[131 131 174 121 136  87 144  84 109 181 103 129 130 127 169  83]
[149 126 138 100 129 116  88 102 150 124 127 153  63 155 115  82]
[129  41 170 118 124 145 130 116 130  95 102 158  91 159 140  87]
[152 123 120 230 120 121 169 176  61 149 113 110 100  86 141 130]
[128 137 134 148 125 123 161 123 117 166 118 120 132 114 148 108]
[ 66 112 136  53 125 155 154  97 200 134 140 142 175 167 141  87]
[141 165 147 112 129 109 153  80 127 204 111 122 144 122 159  95]
[113  83 167 168 139  84 121 145  82 105 120 132 115 133 153 108]
[161 101 125 208 131 108 103 181  61  81 125 127  77 101 106 170]
[136 177 158  49 137 101 122  42 156 202 110 127 156 141 160  91]
[143 132 148  82 143 100  68  95 130 106 126 141 117 142 114 142]
[116 115 124 167 120 135 174 151 115 146 125 122 130 116 143 112]
[ 86  76 122 131 129 149 157 158 153  88 134 158 100  95  89 172]
[ 84  71 179 146 138  94 153 133 102 118 117 138 139 122 155 117]
[183 186 146 161 130  86 151  88  78 226  93 107 118  91 166 105]
[105  40 150 112 123 169 164 133 150  92 111 162 104 121 115 139]
[126 133 128  95 126 145 156 100 165 164 115 149 100  99 112 136]
[ 74  95 134  71 129 152 130 121 185  96 144 144 157 166 124 111]
[ 92 116 153  60 134 124 145  82 185 155 125 159 113 128 123 100]
[ 80  69 110 192 111 168 190 203 127  92 144 128 132 123 131 120]
[131 102 134 167 130 120 143 151 100 119 119 133 103  97 120 151]
[ 34  84 198  71 150  57 124  95 160 120 140 159 142 165 159  64]
[145 206 130 111 136  81 136  79 134 217 121 125 113  92 132 116]
[ 35  99 181 151 154  35 145 148 103 119 149 133 162 114 153 126]
[ 66  80 123 114 120 165 163 155 170  95 149 139 154 152 130 109]
[134 121 143  94 140 111  80 109 134  98 130 140 119 143 115 142]
[ 99   6 158 165 129 130 107 181 106  21 133 160  80 155 115 123]
[158 132 132 178 131 104 127 140  81 138 116 119 102 103 130 137]
[123  31 161 162 123 150 152 151 101  82 103 148 103 127 135 132]
[135   0 182 159 121 150 130 144  88  60  92 154  93 163 155  92]
[125 150 146  88 132 117 134  83 148 168 118 129 145 138 149 102]
[161  82 192 128 127 114 143  78  93 167  76 133 119 152 188  58]
[133 122 141  96 139 109  82 109 131 100 129 140 119 138 115 142]
[147 116 135 153 134 109  96 143  97  97 127 131 102 119 114 151]
[109 159 157  22 136 117 123  45 188 177 121 138 168 160 150  88]
[141 156 156  60 143  97  87  63 144 150 119 136 134 144 133 119]
[108 104 140  62 141 120  66 109 159  67 140 152 126 163 103 147]
[ 75 113 130  98 117 156 179 123 176 146 136 132 166 148 150  88]
[186 154 145 149 142  78  80 109  72 136 108 125  90 107 122 152]
[128 103 130 142 131 123 107 151 116  88 133 136 112 130 115 145]
[  0 124 161 130 156  35 165 151 135 127 169 136 177  84 129 160]
[135 106 144  84 145 108  46 116 135  58 138 151 106 151  95 163]
[144 109 125 122 124 145 121 124 143 121 118 150  72 121 104 127]
[139 112 138 178 134  94 110 152  85 107 127 130  90 120 126 128]
[106 123 147  43 138 121  85  84 175 105 135 146 144 166 118 122]
[ 96 103 151  87 131 124 142 105 164 132 126 158 106 126 120 113]
[ 98 117 142  55 136 129 100  96 174 107 138 143 147 162 121 119]
[164 135 140 153 139  97  97 126  86 125 117 128  98 111 122 146]
[120 122 125 115 135 103  75 136 153  90 152 156  59 148  92 110]
[125 122  98 102 120 174 151 131 181 128 131 158  77  83  70 176]
[158  69 151  73 111 195 161  76 168 148  82 163  87 135 131  97]
[108 149 139 108 123 132 181  92 151 198 116 121 160 130 165  81]
[ 97  67 172 133 134 109 141 129 117 108 118 146 120 134 144 108]
[107 143 150  48 135 122 118  70 176 149 126 138 158 158 140 101]
[134 182 121 163 142  60  88 141 103 141 149 122  85 107 110 130]
[140  31 182 166 125 126 123 137  81  85  95 142  98 160 162  88]
[122 128 145  72 138 116  93  94 150 115 130 140 134 149 123 125]
[151 133 142 121 139 103  86 115 111 115 123 132 108 126 120 143]
[151 182 138  84 134  97 108  69 156 190 121 141  84 135 130  82]
[130 110 125 192 123 127 154 166  93 126 126 122 109 106 131 131]
[133 138 157  22 151  96  38  60 162  97 132 152 130 166 109 141]
[150 136 149  87 129 123 116  77 153 164 110 148  85 142 132  84]
[118  78 137 171 132 117 120 170 100  78 133 143  88 116 110 147]
[127 157 166 132 146  48  91  99 104 157 130 130 106 146 153  74]
[128 101 132 194 128 118 160 168  79 118 120 125 117  77 120 174]
[131 170 143 115 126 115 179  80 134 224 107 115 154 118 172  79]
[138 224  92 135 140  79 103 128 139 169 156 128  79  79  80 155]
[138 145 138 134 130 113 144 109 116 168 115 122 129 118 146 112]
[146 152 153  64 142  95  73  70 137 134 118 138 126 144 124 132]
[148 192 124 124 131 101 151  96 127 208 116 122 115  78 128 136]
[142 148 143 118 132 106 131  98 122 166 115 125 131 122 144 114]
[ 27 115 128 151 145  80 173 180 135 108 166 139 150  57  93 205]
[108 112 147  39 141 121  65  91 173  77 140 152 135 169 107 137]
[ 67  42 158 144 138 104 116 173 123  46 147 158 101 141 115 130]
[118  91 127 135 133 128 101 158 122  68 139 139 111 137 105 149]
[ 97  96 196 129 143  65 139  96  98 155 110 132 146 145 182  74]
[182  86 136 198 119 141 135 154  64 113  96 127  85 106 131 140]
[156  42 144 110 115 190 131 119 149  90  97 166  64 148 115 108]
[163 183 151 117 134  90 140  68 110 220  99 114 134 111 162 100]
[122  77 127 163 131 114  88 174 113  55 143 151  65 136  95 135]
[ 64  69 114 152 114 173 179 185 154  87 148 135 144 143 126 116]
[123 138 127 141 130 119 164 127 124 161 121 132 119  77 115 161]
[180 147 144 199 132  79 116 135  51 156 108 110  99 109 152 116]
[137  47 153  88 109 212 213  88 162 158  74 158 121 101 135 135]
[ 60  57 118 125 119 170 145 183 167  52 158 145 142 156 109 128]
[114  98 139  75 139 121  65 120 152  58 143 151 122 158 100 152]
[ 94 128 181  78 136  98 176  63 146 201 102 139 153 115 170  90]
[ 89 138 128 145 113 152 227 124 150 209 118 115 168 122 176  67]
[ 95 125 132  49 131 137 129  89 208 139 137 169  87 131  93 112]
[115  75 208 155 140  78 158 101  69 157  90 124 156 138 201  78]
[ 59  30 177 126 135 122 165 142 129  87 120 156 135 126 140 130]
[110  58 180 133 127 126 177 112 109 139  95 140 139 120 165 111]
[139 104 121 199 123 126 135 176  84 104 126 123 100 106 122 145]
[ 77 132 137  85 118 153 191  97 183 181 128 127 178 148 164  70]

[150 136 149  87 129 123 116  77 153 164 110 148  85 142 132  84] qz
[135   0 182 159 121 150 130 144  88  60  92 154  93 163 155  92] qz
[163 183 151 117 134  90 140  68 110 220  99 114 134 111 162 100] zg
[125 150 146  88 132 117 134  83 148 168 118 129 145 138 149 102] zg
[109 159 157  22 136 117 123  45 188 177 121 138 168 160 150  88] zg
[182  86 136 198 119 141 135 154  64 113  96 127  85 106 131 140] qz
[  0 124 161 130 156  35 165 151 135 127 169 136 177  84 129 160] qz
[ 60  57 118 125 119 170 145 183 167  52 158 145 142 156 109 128] zg
[ 59  30 177 126 135 122 165 142 129  87 120 156 135 126 140 130] qz
[142 148 143 118 132 106 131  98 122 166 115 125 131 122 144 114] zg
[145 206 130 111 136  81 136  79 134 217 121 125 113  92 132 116] qz
[138 224  92 135 140  79 103 128 139 169 156 128  79  79  80 155] qz
[115  75 208 155 140  78 158 101  69 157  90 124 156 138 201  78] qz
[140  31 182 166 125 126 123 137  81  85  95 142  98 160 162  88] qz
[133 122 141  96 139 109  82 109 131 100 129 140 119 138 115 142] zg
[122 128 145  72 138 116  93  94 150 115 130 140 134 149 123 125] zg
[ 80  69 110 192 111 168 190 203 127  92 144 128 132 123 131 120] zg
[186 154 145 149 142  78  80 109  72 136 108 125  90 107 122 152] zg
[135 106 144  84 145 108  46 116 135  58 138 151 106 151  95 163] zg
[156  42 144 110 115 190 131 119 149  90  97 166  64 148 115 108] qz
[138 145 138 134 130 113 144 109 116 168 115 122 129 118 146 112] zg
[152 123 120 230 120 121 169 176  61 149 113 110 100  86 141 130] zg
[158 132 132 178 131 104 127 140  81 138 116 119 102 103 130 137] zg
[131 170 143 115 126 115 179  80 134 224 107 115 154 118 172  79] zg
[183 186 146 161 130  86 151  88  78 226  93 107 118  91 166 105] zg
[137  47 153  88 109 212 213  88 162 158  74 158 121 101 135 135] qz
[151 182 138  84 134  97 108  69 156 190 121 141  84 135 130  82] qz
[148 192 124 124 131 101 151  96 127 208 116 122 115  78 128 136] qz
[136 177 158  49 137 101 122  42 156 202 110 127 156 141 160  91] zg
[146 152 153  64 142  95  73  70 137 134 118 138 126 144 124 132] zg
[161  82 192 128 127 114 143  78  93 167  76 133 119 152 188  58] qz
[161 101 125 208 131 108 103 181  61  81 125 127  77 101 106 170] zg
[108 112 147  39 141 121  65  91 173  77 140 152 135 169 107 137] zg
[141 165 147 112 129 109 153  80 127 204 111 122 144 122 159  95] zg
[134 182 121 163 142  60  88 141 103 141 149 122  85 107 110 130] qz
[134 121 143  94 140 111  80 109 134  98 130 140 119 143 115 142] zg
[113  83 167 168 139  84 121 145  82 105 120 132 115 133 153 108] qz
[128 137 134 148 125 123 161 123 117 166 118 120 132 114 148 108] zg
[108 104 140  62 141 120  66 109 159  67 140 152 126 163 103 147] zg
[130 110 125 192 123 127 154 166  93 126 126 122 109 106 131 131] zg
[151 133 142 121 139 103  86 115 111 115 123 132 108 126 120 143] zg
[139 112 138 178 134  94 110 152  85 107 127 130  90 120 126 128] qz
[ 75 113 130  98 117 156 179 123 176 146 136 132 166 148 150  88] zg
[128 103 130 142 131 123 107 151 116  88 133 136 112 130 115 145] zg
[141 156 156  60 143  97  87  63 144 150 119 136 134 144 133 119] zg
[116 115 124 167 120 135 174 151 115 146 125 122 130 116 143 112] zg
[114  98 139  75 139 121  65 120 152  58 143 151 122 158 100 152] zg
[ 86  76 122 131 129 149 157 158 153  88 134 158 100  95  89 172] qz
[106 123 147  43 138 121  85  84 175 105 135 146 144 166 118 122] zg
[118  91 127 135 133 128 101 158 122  68 139 139 111 137 105 149] zg
[ 98 117 142  55 136 129 100  96 174 107 138 143 147 162 121 119] zg
[122  77 127 163 131 114  88 174 113  55 143 151  65 136  95 135] qz
[118  78 137 171 132 117 120 170 100  78 133 143  88 116 110 147] qz
[ 67  42 158 144 138 104 116 173 123  46 147 158 101 141 115 130] qz
[123  31 161 162 123 150 152 151 101  82 103 148 103 127 135 132] qz
[164 135 140 153 139  97  97 126  86 125 117 128  98 111 122 146] zg
[133 138 157  22 151  96  38  60 162  97 132 152 130 166 109 141] zg
[131 131 174 121 136  87 144  84 109 181 103 129 130 127 169  83] qz
[144 109 125 122 124 145 121 124 143 121 118 150  72 121 104 127] qz
[120 122 125 115 135 103  75 136 153  90 152 156  59 148  92 110] qz
[ 66 112 136  53 125 155 154  97 200 134 140 142 175 167 141  87] zg
[ 94 128 181  78 136  98 176  63 146 201 102 139 153 115 170  90] qz
[ 27 115 128 151 145  80 173 180 135 108 166 139 150  57  93 205] qz
[125 122  98 102 120 174 151 131 181 128 131 158  77  83  70 176] qz
[ 92 116 153  60 134 124 145  82 185 155 125 159 113 128 123 100] qz
[ 84  71 179 146 138  94 153 133 102 118 117 138 139 122 155 117] qz
[ 89 138 128 145 113 152 227 124 150 209 118 115 168 122 176  67] zg
[105  40 150 112 123 169 164 133 150  92 111 162 104 121 115 139] qz
[127 157 166 132 146  48  91  99 104 157 130 130 106 146 153  74] qz
[123 138 127 141 130 119 164 127 124 161 121 132 119  77 115 161] qz
[ 96 103 151  87 131 124 142 105 164 132 126 158 106 126 120 113] qz
[ 77 132 137  85 118 153 191  97 183 181 128 127 178 148 164  70] zg
[ 66  80 123 114 120 165 163 155 170  95 149 139 154 152 130 109] zg
[ 34  84 198  71 150  57 124  95 160 120 140 159 142 165 159  64] qz
[129  41 170 118 124 145 130 116 130  95 102 158  91 159 140  87] qz
[180 147 144 199 132  79 116 135  51 156 108 110  99 109 152 116] qz
[108 149 139 108 123 132 181  92 151 198 116 121 160 130 165  81] zg
